The rows of D fall into several groups, which share some directions, and each row is roughly a mix of its group's hidden directions.
D:
[[-10   2  26 -77 -24  13 -39   2 -25 -16]
 [  0 -35  -2  34 -40   3  22 -49   8  54]
 [-48  36 -38 -61 -10 -13   8  17   9 -18]
 [ 36  11  38  39 -19  18  21  29 -36 -46]
 [ 43  49  32  -6  36  32  14  35  10  24]
 [ -7  10  63  14  -9  27 -22 -64   3   2]
 [ 20  30 -16  28 -62  -8  -6  -4   5 -59]
 [  0 -14  37  61 -23 -26  -4  -1 -18 -55]
 [-64  18 -20 -60  12 -26  -8  21   3  -6]
 [-64  48 -21 -22   2  24  39  21   3   2]
 [-46 -23   4  -7   3 -47 -20  15  63  16]
 [ 20 -47  26   6  60  30 -21  27  20 -19]
 [  0 -18  -9  10 -66   7   6 -64   9  25]
 [-39 -43  40  13 -31 -17   7 -15 -11  55]
 [ 49   6   5 -41 -32 -60   8   5  -5 -31]
 [ 44 -32 -15  34 -46 -11  24  -4 -50 -11]
 [ 24  33  -3 -51 -47 -50  -4 -28   7  -6]
 [ 38  49  15 -34  41  34 -35 -20  -7   8]
 [  1 -33  15  22  61 -57   5  27 -15 -13]
 [-17  -6 -17 -22 -12  70  27  41 -30 -19]
 [-48  30 -46  19  21 -16  38 -22  38  12]
 [-58  10   2 -13 -42  55 -21   1  31  -5]
 [ 23  37  33  50 -32   3   2  27  46 -18]
 [-10 -17 -17  17 -38  -3  34   9  76  20]
 [ 44 -20 -58 -34 -21  -4 -16  -8  44 -15]
 [ 15 -25 -37  32 -21  62 -36  -9   3  30]
 [ 43 -24  22  -3 -47  59 -32  -9  -5   4]
 [ 17 -16   5   0  18  57 -17 -54 -28  41]
 [ -8 -57  -2   5  32 -51  21 -31 -27  26]
 [  2 -40   6  34  23  42  51 -10  37 -25]
 [ -1 -46  52 -30 -35  18   6  42  11 -25]
 [-27 -23  24  32  49  15   9  45   4  46]
 [ 18  -1 -18  24 -62 -16  39  48  25  -4]
 [ 27 -11 -36   2 -29  34 -11 -72  21  -5]
 [ 75 -18 -13 -17  38  19   1  32  15 -21]
 [ 56 -57   5   6  23  13  36  27  15 -16]
 [ 66 -41  -2 -20  20 -32  10 -21 -18 -33]
 [ 41  21  28  17 -42 -43  -2 -11 -31  44]
 [ 22   1  -1  25  -2 -20  24 -55  67 -12]
 [ 19  28 -22  48   2 -46 -24 -15  52  14]
 [ -5 -41  36   0 -11  71  24 -15 -24  16]
 [  8 -32  -2 -35  43   7  -4 -19  51 -51]
 [-22  26 -22  44  56 -31 -12   5 -38  23]
 [-69 -19  -2   2 -26  26 -28 -32  33 -21]
 [ 19 -27   3 -50   1  32 -27   6  27  61]
 [ 18  23   2  53   7 -16   1 -25 -15  71]
 [ 34  31   6  -2  14  -9 -64   9 -53 -16]
 [ 38 -42 -14   8  37  54 -29  18  16 -26]
 [ 19 -20  42 -36 -59 -18 -22 -32 -18 -15]
 [ -3 -51  20  57 -29 -13   9  -1  31  40]
 [ 10 -52   8  -8   8  42 -14 -40 -50  27]
 [ 16  21 -35 -20 -47 -52  46  20   7   3]
 [-45   1 -26 -23 -22   2   5  69 -20  31]
 [ 25 -19  34 -27  34 -21 -20  15 -60 -34]
 [ -2  58 -49 -27 -19 -26  -8  -2  36 -29]
 [-50  45 -38 -55   2  13   3   7 -16 -19]
 [-10 -55 -22 -26 -21  32 -14 -24  11  57]
 [-60  23   7  33 -20  51 -17   6 -33   3]
 [ 62   8   2  48  30 -37  -3  -7 -26 -23]
 [ 53 -15 -10  16 -50 -30  35 -41  -6  11]
 [  0  37  35   6  -1 -55  13  53 -31  11]
 [ -6 -16  -2 -45  22 -57 -39  13  38  24]
 [-14  -4  39 -19  12  29  -5 -60  54  17]
 [-65  12 -17 -29  26  16 -48 -29  -2 -13]
 [-19  55  -3  -6  40 -21  -3  61 -12 -22]
 [ 10 -47   6 -11 -65  -2  10 -54   4   2]
 [ 38 -28 -11 -25 -10  20 -36  20  59  34]
 [ 40   8   2  68 -43   7  33   4  13  18]
 [ 73   5   4  -1   9  36   4  35  20 -36]
 [ 43 -34   6  -2  30  50 -40 -41  11   3]
 [ 47  22  -7  43 -34 -13  36  15 -34 -34]
 [ 20 -38  35 -23  51   5 -22  24  40 -31]
 [ 16 -45  14   3  17  50 -42 -15  48  16]
 [ 21 -20  -1  22 -70  33  -7 -10 -24 -42]
 [-71  36  29  -1 -27  -7 -26   8 -12  32]
 [ 35 -26  -2  -3 -13  32  46  30 -61   5]
 [ -5 -29  42 -24 -60 -18 -20 -44 -18  11]
 [ 40 -33  45  26  21   2 -34 -31  36 -23]
 [  3  60 -38  -4 -29 -11  28  23   6 -49]
 [  7  50 -29   3  10 -33 -46  31 -46   4]
 [ -1  14  54  -3  48  51  18  34 -15   6]
 [-79 -12  22  -4  19   7  -6  12  49   0]
 [-40 -30  40  24   9 -19  -3 -26  16  61]
 [-10   1  69  14  14 -28  -9 -37 -24 -41]
 [  6 -49  49  13   5 -37 -43 -31   9 -22]
 [-25  44 -46 -44 -25 -26 -11  36  17 -13]
 [  4  -6  11 -13  38  49  21 -12  49  51]
 [ 22 -34 -39  44  -2   2  55 -20  20  30]
 [  0  -4  11  20 -39  -4 -54 -30  62   5]
 [-16  32 -62 -54  12  25  21 -10  -4  19]
 [-31 -16  -4   9  49   0  10  67 -21 -33]
 [ 59  13   6 -12 -56   2 -41 -31   8  -6]
 [ -9 -14  24  47 -35  14 -41 -41  44   2]
 [ 33 -26  27  -9  -2 -68 -25   2  -5 -44]
 [ 55 -11  45   6 -12 -16 -10  55  27  20]
 [-43 -24  18  14  61  17  32 -42  -8   3]
 [-31 -19 -30  56  26   7  23   4 -56  -2]
 [ 56 -38 -39   4 -30 -27 -21 -12  19  35]
 [-39 -12 -17  -5 -26 -63   4 -50   1 -25]
 [ 13 -37 -36  10   0 -25  19 -26  26  67]
 [ 40 -55  28  30 -13  19  38  -4  37 -13]
 [-63  17  15  52  23 -23  18 -10  24 -23]
 [ 20   2 -18  19 -73   7   9  27  30  41]
 [-34  19 -15 -19  33 -20 -64  44   3 -15]
 [-37  13 -25   1  54 -32  29  51  -7 -16]
 [ 13  -6  41  -7  20  21  -5 -48 -68   7]
 [-54  46   5   8  -2  -1  -4   7  33 -60]
 [  4  21 -23 -32  70 -31   5 -19 -22  33]
 [-53  -9  12  24  31  50  -2 -36  -3  38]
 [ 33   1   7 -12  28  42   0  59  23 -44]
 [ 81   3 -19 -10  -6 -35  25 -26  -3  10]
 [ 52  -8 -12  -7 -58   1  22  30  37 -29]
 [ 26 -20 -72  -5 -26 -52   9  -5  -5  -9]
 [ 28 -45  35  36 -31  35  23 -22  17  32]
 [-65  31   8   0   1 -42  45 -13 -24   0]
 [  5 -44 -48 -32 -40 -34 -26 -21  10  21]
 [-42  44 -38 -34  -3 -16 -28 -31 -10 -38]
 [ 27  23  17  26  22  28 -63 -46   1 -13]
 [ -1  28 -12 -52 -31   6 -24  55  33 -19]
 [ 40  16 -20  -8 -76  33  17  13  12  -3]
 [ -1  67  56 -22  -9  35   3   1  -7 -17]
 [  5 -22  -2 -40  -5 -69 -12   1  31 -43]
 [ -3  -4   9   1  56 -70  13 -31   8 -23]
 [ 35  19 -45  32 -22   7   9  22 -63  -9]
 [ 21  19  44  15 -19 -54  20  40 -30  25]
 [ 17 -52 -48  -3   5  12  18 -59  17 -15]
 [-14   6 -45  16  44  12  41  49  24 -20]
 [-57  48 -18  10  -1 -47  -4 -15 -25  28]
 [ -5 -48 -27 -19 -25  -7 -54  -1  53  -8]
 [ 21 -52  25 -38  39 -21   0  23 -16 -42]
 [ 53   6  17 -29 -25  30 -50  -2  30 -29]
 [ 30  11 -21   8  11 -47  56  46  -9  24]
 [-52   1   2 -35  25 -43  41 -36 -12  17]
 [-55  -5 -38 -46  17 -35  -9 -12 -14 -35]
 [ -4  16  55  45 -17  49  12  27  17 -24]
 [-40  57 -10   9 -20  12  35  26 -39  27]
 [ 68  22  12  36  26  13  14  44   5  15]
 [ -6  18 -71 -14  -5  15   5 -39  21 -44]
 [-44 -23 -11 -24 -25  11  56  38 -17  32]
 [ 60  -7  29 -15  16 -60   6  -3  -8 -33]]

Each list below has two rows that fit no group; the rest each fit one group, if only roughly. Name those rows in the order they come.
    J_290: [-30  32 -47  27  11  67  -5  10   6 -13]
    J_507: [ -8 -56   8  20 -50   6  48  -4  21  29]
    J_682: [ 40 -11 -59  -7 -37   0  29  -2  -9  48]
    J_495: [  2  11  46 -28   2  14 -38  47   6 -54]
    J_106: [ 69  -8 -18 -33 -17  19  -3 -31  42  14]
    J_642: [ 17 -10 -22 -30 -18 -41 -65   6 -34 -24]
    J_225: [ -3  63 -23 -28 -32 -15  39  16 -32 -22]
    J_31: [ 42  29  45  16  12  51   0  -1 -32 -35]
    J_936: [ 27 -15  -8 -34 -21 -21  39 -72  -1   7]
    J_865: [-64  33   9 -18 -37  11 -24  -8  -1 -45]
    J_983: [-40  55  23 -15 -14  29 -57  14   2   0]
 : J_642, J_936
    J_601: [ 23  19  29  76   8 -19  -7  -9 -29  29]
    J_216: [-10  51  15  29   0  56 -40   8  13  34]
    J_543: [  3  -4  -1 -11  11 -44  25  30 -75  20]
    J_37: [-58 -23 -29 -44 -21 -31   3  20 -36  -5]
    J_444: [-37  12  15 -46 -42   1 -53  18   1  32]
    J_59: [ 20 -13 -16  21 -28 -53  15  31  60  14]
    J_690: [-31 -25 -36 -48  -1 -53  16  34  16   5]
    J_192: [ -2 -33 -61 -21 -20 -34  39  13 -30  20]
    J_948: [ 14 -11  35 -21 -15 -61 -23 -39 -42   7]
    J_719: [ -9  25  26  48  53 -20  47   3 -21 -10]
 : J_601, J_37
    J_191: [ 43  22  39  -5  57  -5  36 -23  -7 -27]
    J_65: [-27 -64  56  12  -1  -1  -7  29  27  12]
    J_554: [-62 -45 -15 -17 -13 -41  36 -12 -10  -2]
    J_206: [ 26 -46  16  30  28  -9  67  -5 -13 -17]
    J_867: [  4 -18 -30   0  48 -27  29  39 -43  36]
    J_872: [-28  21 -19  68  11 -18  39  21 -33   3]
    J_287: [  0 -11   0  41   2  41  54 -56   0  18]
    J_79: [ 10   1 -31   9  20 -20  15  25 -50 -67]
    J_295: [ 23  26 -32 -21   1 -14   1 -14  57 -59]
    J_413: [-25 -20  33 -23  28 -38 -18 -60  31  -4]
    J_243: [ 18  28 -10  46  11  61 -11   2  29  41]
 : J_867, J_872
    J_584: [ 70  -9  46   8  -9  -3 -30  -8   3  39]
    J_71: [ 71   9  10  17 -31   1 -11  24 -26  43]
    J_408: [-30  41  38 -15  22 -26 -50   8 -39  18]
    J_909: [-46  37  17 -20  34 -26  32 -13 -51   2]
    J_471: [-19 -36  57 -10  -6  -9 -49  -4  46 -13]
    J_188: [-34  55 -14 -23  -9  45  21  46  -5  14]
    J_770: [ 39  47 -45 -40  -3  -9 -36 -24  16  16]
    J_527: [-24 -23  32  19  10  33  29  46 -32  45]
    J_912: [-31 -35  36 -44 -10  17  -7  -6  58 -25]
    J_923: [-25  -3 -11 -41 -47 -36   2  56   2  27]
    J_884: [-10  18 -11 -40 -41 -53   0  -9 -30  47]
    J_604: [ 10  -9 -36   3 -37   7  59  55 -18  -7]
 : J_909, J_527
    J_304: [-6 26 32 26 24 74 31  3  2 17]
    J_934: [ 40  16  -2  15  13 -53 -56  32   4 -25]
    J_60: [ 12 -54  26  41 -26  -2  37  40 -28   3]
    J_282: [ 49 -27 -13 -25  19   0  -1 -21  60  38]
    J_263: [ 21 -62 -23  -7 -31 -23 -15 -35 -45   0]
    J_372: [  1 -87  -3 -20 -22 -26 -12  -4  -6  24]
    J_345: [-46  30 -33  40  -3 -35   5  19 -37 -33]
    J_205: [-22 -17   0 -19  47 -38  33   1  15 -61]
    J_232: [-23  40  35 -50   8 -36   8  13 -14  46]
    J_420: [ 44 -11  11  59  39  29 -10   9 -36 -17]
    J_695: [  2 -57   2 -25   4 -59  36   0 -23 -24]
    J_335: [-25 -37   7  25  20  10  -5   3  15  79]
    J_588: [ 35  -1  16  40  -1 -45  35  -5 -22  54]
    J_724: [ 45  19  18   0  51  24  35  11 -46  20]
    J_978: [  6   7  24   8 -22 -38 -27 -63 -33  37]
 : J_345, J_232
    J_161: [ 42  -8   5 -37 -66 -10  23  34 -13 -14]
    J_391: [ 41  30 -20  39  11 -29   0 -26  48 -37]
    J_147: [ 49 -33 -46  -3  -7  21 -29   1  11 -52]
    J_127: [-34  17   0 -11  65 -51   8 -30 -21   4]
    J_705: [ -4 -28   7 -22  35  63 -33  20  24  35]
    J_93: [ -4  83   9   8  20  38  10   4   6 -27]
    J_212: [ 22 -39 -17  -9   3 -49  -1  23  25  62]
    J_489: [ -6   6 -11   3 -39  56  37 -48  19  31]
    J_817: [  5  53 -50  26  16  16 -25   9  34 -38]
    J_837: [ 35  40   1   4 -59  37 -16  -3  -8  42]
    J_538: [-36 -63  27  19  28 -49   0   8 -10   8]
    J_937: [ 47  -5  40  52 -26 -11   8 -32   3 -37]
    J_450: [-41 -51   1   4 -15  39 -29 -47  -4  26]
    J_288: [ 29  22 -56 -30 -30 -19 -32 -39  22  10]
 : J_705, J_937
    J_101: [-64 -14  11  33  -8  19 -20 -52 -22 -17]
    J_167: [ 50   8   4 -52  14  14 -10 -12  43 -46]
    J_632: [  4 -25  -8  -4 -43  66   9 -13  44 -26]
    J_440: [ 31  41 -37   8  -9  63   7  11  -7 -39]
    J_784: [  3 -35   6 -30 -43 -14   1  69  27 -10]
    J_710: [ 19   9 -25 -56  -6 -32 -41  35   2  41]
    J_357: [ 15  37 -32  26  24  32 -62   4  13 -29]
    J_487: [ -9 -32 -33 -27   0  20  40  20   0  66]
    J_302: [ -4  -5 -39 -44 -51  11   8 -56 -14  -7]
    J_248: [-29  28 -31  48   4 -26  48  15   7  40]
 : J_710, J_302
    J_238: [-24  -3  34 -12  28 -39   8  61  43  -7]
    J_222: [-13  68   6  28   2 -48   5  12 -21  35]
    J_544: [-32   2  -2 -70  -1 -48   0  30 -23  10]
    J_95: [  6 -20 -14   4 -55 -29 -33 -21  23  57]
    J_956: [ 40  28  22   8  53  36 -22 -14  11 -44]
    J_258: [ 36  60 -24  -1 -31 -11  20  36  37  -9]
    J_922: [ 16  28  60  23  18 -59 -18   7 -22  -6]
    J_791: [ 56   8  -3  39 -54 -15 -23  10  21  30]
    J_672: [ 37  56  21   6  39 -33 -19  28 -32   2]
    J_635: [ 68  -4   2   2  36   6 -40 -42 -17  13]
    J_729: [  4  24 -48   4 -10  18  17  49  46 -41]
    J_291: [ -2 -26  28  16  -9  15 -44  -2  33  69]
 : J_956, J_922
    J_153: [ 61  37 -12   6 -34  10 -12 -17 -33 -42]
    J_369: [  7 -11  48  18  -8 -10 -14 -66   8  47]
    J_235: [-26  60  21 -21 -17  23 -39 -35 -33  -6]
    J_255: [ 30 -37  61 -21  18  28 -21  28   9  32]
    J_245: [-45  58  13  13  42  13  35   7   5 -30]
    J_869: [ 54  38  -3  44 -19  19 -11 -38  21  28]
    J_742: [-38  25  25 -44 -26  13 -28 -13  41 -42]
    J_49: [ 35 -46  38  -6 -12 -36 -53   4  27   6]
    J_514: [ 55 -33 -12 -34  -9 -27  -6  13 -58  -6]
    J_306: [ 45 -12  -9  55  41 -24  23 -16  29 -25]
    J_739: [-23 -69  29  14  18 -48 -20   8  14  13]
    J_452: [  1  28 -33  10  36  36 -19  24 -15 -64]
    J_214: [ 12 -44  35   2 -46 -21 -51  14  27 -20]
    J_850: [ 10  -7 -31 -32 -22  26 -65  35 -16  30]
 : J_235, J_850
    J_312: [-41  12 -40  12  18 -68  -2  -5 -26  23]
    J_105: [  6   0 -30  -1 -70 -34 -49 -11  -9 -13]
    J_893: [-49 -22  33 -53  24 -46   6  11 -15   3]
    J_952: [ -1  21 -20  18  65 -26  -3 -12   9 -59]
    J_397: [  1  43 -22   2  65  42 -36   6  13  -4]
    J_484: [-12 -41   4 -47  49 -36 -22 -11  -8  37]
    J_876: [-13 -31 -35  38  -8 -70  29 -13  -6   6]
    J_553: [-13 -11  -2  72  21 -14 -20   6  53  20]
    J_758: [ 28  14   7  56  50   7   6 -51  11 -16]
    J_317: [-38 -24  33 -25   5 -31 -36  15 -56 -22]
    J_670: [-10  13 -36 -17   0  23  17  58 -61   3]
    J_792: [ 14  48  -9 -15  15   8  62  41 -33  10]
    J_643: [-28   6   3 -64 -23 -60 -19   6  13   9]
 : J_312, J_317
    J_899: [  5 -76  -8   7   1 -28  53 -10   1  12]
    J_571: [  1  13 -39 -18  -3   2  42  63 -29 -35]
    J_56: [-71 -46  -2 -26  -1  32 -11   4  24 -14]
    J_834: [-21 -38   7 -27 -31 -54   9 -48 -29   6]
    J_780: [-26  -5 -35   2 -54  54   5 -25  35 -12]
    J_736: [ -8 -48 -37 -14 -45 -52   1  28  17   6]
    J_512: [ 41 -70  12  24   4  13  42   9   6  22]
    J_908: [ 23  45 -17  51  21 -13 -59  17   9  -3]
    J_511: [ -3 -51  64 -27  14   1  -4  -8 -42  17]
    J_140: [-43 -31   4   7 -14 -74 -11  -7 -14 -30]
    J_271: [-69 -45 -11   1 -35  12  12 -28  22  13]
    J_807: [ 10  -8  54  14 -42 -21  10 -54 -34  16]
    J_132: [-28   2 -20 -10 -27 -19 -58 -40  26 -41]
    J_373: [ -3  -9  24 -17  49   9  25 -36 -62 -25]
    J_370: [ 40 -39   2  16  26 -31   8 -10  64  23]
 : J_807, J_370
    J_738: [ 54 -34   3 -35 -35  -8   9 -21   0 -51]
    J_466: [  9 -60 -63   8  -7  12  36 -16  14  -8]
    J_455: [ 50 -12 -10  18 -57  13  54  19  -6   7]
    J_855: [-17 -40  31   8  27  42  57  -1   3  34]
    J_674: [ 24  14  28  42  24 -15  35  -9 -66  -9]
    J_434: [ 47 -20 -43  10  14 -26  22  44 -18  42]
    J_339: [-48  -7 -40 -13 -38 -39  45 -10   2 -25]
    J_359: [-24 -26 -16 -15  44 -42  21   6  15  61]
    J_195: [ -4  -2  28  38  21  24 -13 -72  30  18]
    J_730: [-43  -6  41  28  16  13   6   2 -34 -62]
    J_944: [  5   7 -46  12 -33  -1 -17 -58 -36 -37]
    J_492: [-50 -28  -9   7  12  58  -7   9  38  37]
 : J_466, J_855
    J_513: [ 18  15  -2 -47  -3 -24  13  40 -42  54]
    J_683: [ -1 -28 -57  43 -20  -6   3 -13 -17  54]
    J_918: [-36  50  -9 -18 -14 -24 -47  43  23 -14]
    J_755: [ 27   3  -6 -58  55 -24 -17 -10 -32  27]
    J_419: [  9   6   7  41  36  61 -24 -13 -47  -1]
    J_396: [ -3 -49  24  17 -29  37  28  15 -40  41]
    J_436: [-54 -18 -33  -3  14 -50 -27 -44  11  -2]
    J_581: [ -8  20 -54 -29  24 -34 -24 -45 -27 -22]
    J_964: [ 40  22 -22  22  33  -7  26 -19  24 -63]
    J_414: [ 13  -6 -15 -61  -6  43  27  48   0  29]
 : J_513, J_918
